<159>: [119 159 122 146 112]
<37>: [128 190 134 165 100]
<128>: [103 189 105 163  94]
<135>: [148 126 145 129  76]
<114>: [126 190 133 175  86]
<205>: [ 82 143  88 138 105]
<9>: [ 82 126  80 127 113]
<209>: [148 126 145 129 132]
<135>  [148 126 145 129  76]
<159>  [119 159 122 146 112]
<37>  [128 190 134 165 100]
diff <128>: [103 189 106 163  94]  2, [105]
diff <205>: [ 81 143  88 138 105]  0, [82]
<128>  [103 189 105 163  94]
diff <205>: [ 82 144  88 138 105]  1, [143]

<12>: [212 127 134 142]
<128>: [246 128 134 136]
<150>: [246 128 134 174]
<114>: [116 152 219 135]
<128>  [246 128 134 136]
diff <150>: [246 128 133 174]  2, [134]
<12>  [212 127 134 142]
<114>  [116 152 219 135]
diff <150>: [247 128 134 174]  0, [246]

<128>: [111 170 146 141  36 114 110 175  96 155 126 136]
<159>: [152 132 130 139 120 111  86 167 150 111 112 144]
<12>: [149  80  72 102 142 154 112  55 128 149 147 106]
<205>: [141 112  87 120 100 111 138  85  82 187 158 145]
<114>: [154 121 117 101 119 162 126 139  74 144 141 153]
<135>: [ 49 134 108 142 126 159 135 170 145 115 103 155]
<203>: [120  96 179 127 154 108  96 135 117 133 141 104]
<37>: [ 98 131 111  91 146 162 142  72  52 112 166 159]
<205>  [141 112  87 120 100 111 138  85  82 187 158 145]
<37>  [ 98 131 111  91 146 162 142  72  52 112 166 159]
diff <37>: [ 98 131 111  91 146 162 142  72  52 113 166 159]  9, [112]

<37>: [162 147 150 156 153 181 177 160 150 177 162 150 149 166 171]
<135>: [159 143 163 156 157 161 168 154 154 173 167 155 147 162 171]
<205>: [170 148 151 160 172 196 148 165 135 134 152 158 162 222 169]
<203>: [168 145 156 170 157 168 169 162 148 177 159 150 148 168 173]
<114>: [161 151 152 162 156 162 157 160 148 152 157 153 155 163 159]
<209>: [152 187 144 154 157 168 155 172 165 153 144 160 186 158 156]
<95>: [157 148 153 156 153 167 165 165 147 159 152 152 153 165 161]
<159>: [153 172 160 159 157 154 146 154 158 149 149 163 157 160 155]
diff <95>: [157 148 153 156 152 167 165 165 147 159 152 152 153 165 161]  4, [153]
<209>  [152 187 144 154 157 168 155 172 165 153 144 160 186 158 156]
diff <205>: [170 148 151 160 172 196 148 165 135 134 152 159 162 222 169]  11, [158]
<135>  [159 143 163 156 157 161 168 154 154 173 167 155 147 162 171]
<205>  [170 148 151 160 172 196 148 165 135 134 152 158 162 222 169]
<159>  [153 172 160 159 157 154 146 154 158 149 149 163 157 160 155]

<209>: [126 189 164 120  65 126  99  98  96 121 179 165 236 142 138 109 104 179
 203 121 116 112 134 136 110  97 118  92 130 125 133 126 143 190  23]
<12>: [173 105 168 123 135 191 181 143  98 111 109 106 115 142  94 120 100  82
 182  75 173 109 132  73 105  63 107  82 129  81 155 131 100 127  90]
<37>: [110  94 190 147 188 170 115 108 102 137 165 134 179 123 104 160 147 133
 115 155 116 169 113 153 121 152 110 144  79 182 141 164 154 142 106]
<95>: [126 189 164 120  65 126  99  98  96 121 179 165 236 142 138 109 104 127
 113 158 113 163 115 150 123 156 116 138  79 184 143 164 154 143 103]
<203>: [ 99 190 145 125 152 128 101 137 102 101  97 119  78  45 118 143 130 157
 142  82 131 178 124 144 105 128  92 150 132  97  98 120 127 111 146]
<95>  [126 189 164 120  65 126  99  98  96 121 179 165 236 142 138 109 104 127
 113 158 113 163 115 150 123 156 116 138  79 184 143 164 154 143 103]
diff <95>: [126 189 164 120  65 126  99  98  96 121 179 165 236 142 138 109 104 127
 113 158 113 163 115 150 123 156 116 138  80 184 143 164 154 143 103]  28, [79]
diff <209>: [126 189 164 120  65 126  99  98  96 120 179 165 236 142 138 109 104 179
 203 121 116 112 134 136 110  97 118  92 130 125 133 126 143 190  23]  9, [121]
diff <12>: [173 105 168 123 135 191 181 143  98 112 109 106 115 142  94 120 100  82
 182  75 173 109 132  73 105  63 107  82 129  81 155 131 100 127  90]  9, [111]
<37>  [110  94 190 147 188 170 115 108 102 137 165 134 179 123 104 160 147 133
 115 155 116 169 113 153 121 152 110 144  79 182 141 164 154 142 106]

<209>: [201 127 193 120 175 163 187 102]
<203>: [200  88 202  62 195 189 129 130]
<135>: [107 214  82 190 107 127 102 151]
<114>: [104  88 226 213 121  78  34 106]
<95>: [186 144 228  91 234 124 163 108]
<37>: [154 151 128  94 166  91 100  79]
<205>: [ 77 151 124 149 200  34  67 194]
diff <203>: [200  88 202  62 195 189 130 130]  6, [129]
<135>  [107 214  82 190 107 127 102 151]
diff <114>: [104  88 227 213 121  78  34 106]  2, [226]
<203>  [200  88 202  62 195 189 129 130]

<135>: [129 157  64  87 170  75 227]
<209>: [209 130  51  53 167 132 158]
<37>: [ 98 166 238  90 141 220 134]
<159>: [ 81 130 107 240 191 127  55]
diff <159>: [ 81 130 107 240 192 127  55]  4, [191]
<135>  [129 157  64  87 170  75 227]
diff <159>: [ 81 130 107 240 191 127  54]  6, [55]
diff <135>: [129 157  64  87 170  75 228]  6, [227]
<159>  [ 81 130 107 240 191 127  55]

<203>: [ 28 205  48  12 148 146 104  48 244 119 226  55  79  97  46 214  34  96
  67 156  55 185 212 149 244  35  55  48 218]
<159>: [ 28 205  48  12 148 146 104  48 244 119 226  55  79  97  46 214  34  96
  67 156  55  51 203 185 190 153 198 160  11]
<114>: [105  34 108  45 219  12 216 224 165  79 233 134 102 202 193  20  87 203
 243 130  82 125  85 129 130 245  47 213 196]
<37>: [ 28 205  48  12 148 146 104  48 244 119 226  55  79  97  46 214  34  96
  67 156  55  51  27 185 190 153 198 160  11]
diff <37>: [ 28 205  48  12 148 146 104  48 244 119 226  55  79  97  46 214  34  96
  67 157  55  51  27 185 190 153 198 160  11]  19, [156]
<159>  [ 28 205  48  12 148 146 104  48 244 119 226  55  79  97  46 214  34  96
  67 156  55  51 203 185 190 153 198 160  11]
<37>  [ 28 205  48  12 148 146 104  48 244 119 226  55  79  97  46 214  34  96
  67 156  55  51  27 185 190 153 198 160  11]
<203>  [ 28 205  48  12 148 146 104  48 244 119 226  55  79  97  46 214  34  96
  67 156  55 185 212 149 244  35  55  48 218]

<205>: [152 123 126 128]
<95>: [236 127 115 127]
<114>: [205 130 119 125]
<150>: [240 124 114 130]
<209>: [236 125 115 127]
<9>: [224 124 116 124]
<159>: [236 124 115 127]
<203>: [205 127 119 125]
<12>: [208 126 118 122]
diff <95>: [236 127 115 126]  3, [127]
<150>  [240 124 114 130]
diff <12>: [208 125 118 122]  1, [126]
<205>  [152 123 126 128]
diff <150>: [239 124 114 130]  0, [240]
diff <114>: [204 130 119 125]  0, [205]

<135>: [144 227 132 163]
<203>: [123  60 205 103]
<114>: [123  69 205 103]
diff <135>: [144 227 132 162]  3, [163]
diff <135>: [145 227 132 163]  0, [144]
<135>  [144 227 132 163]
<203>  [123  60 205 103]

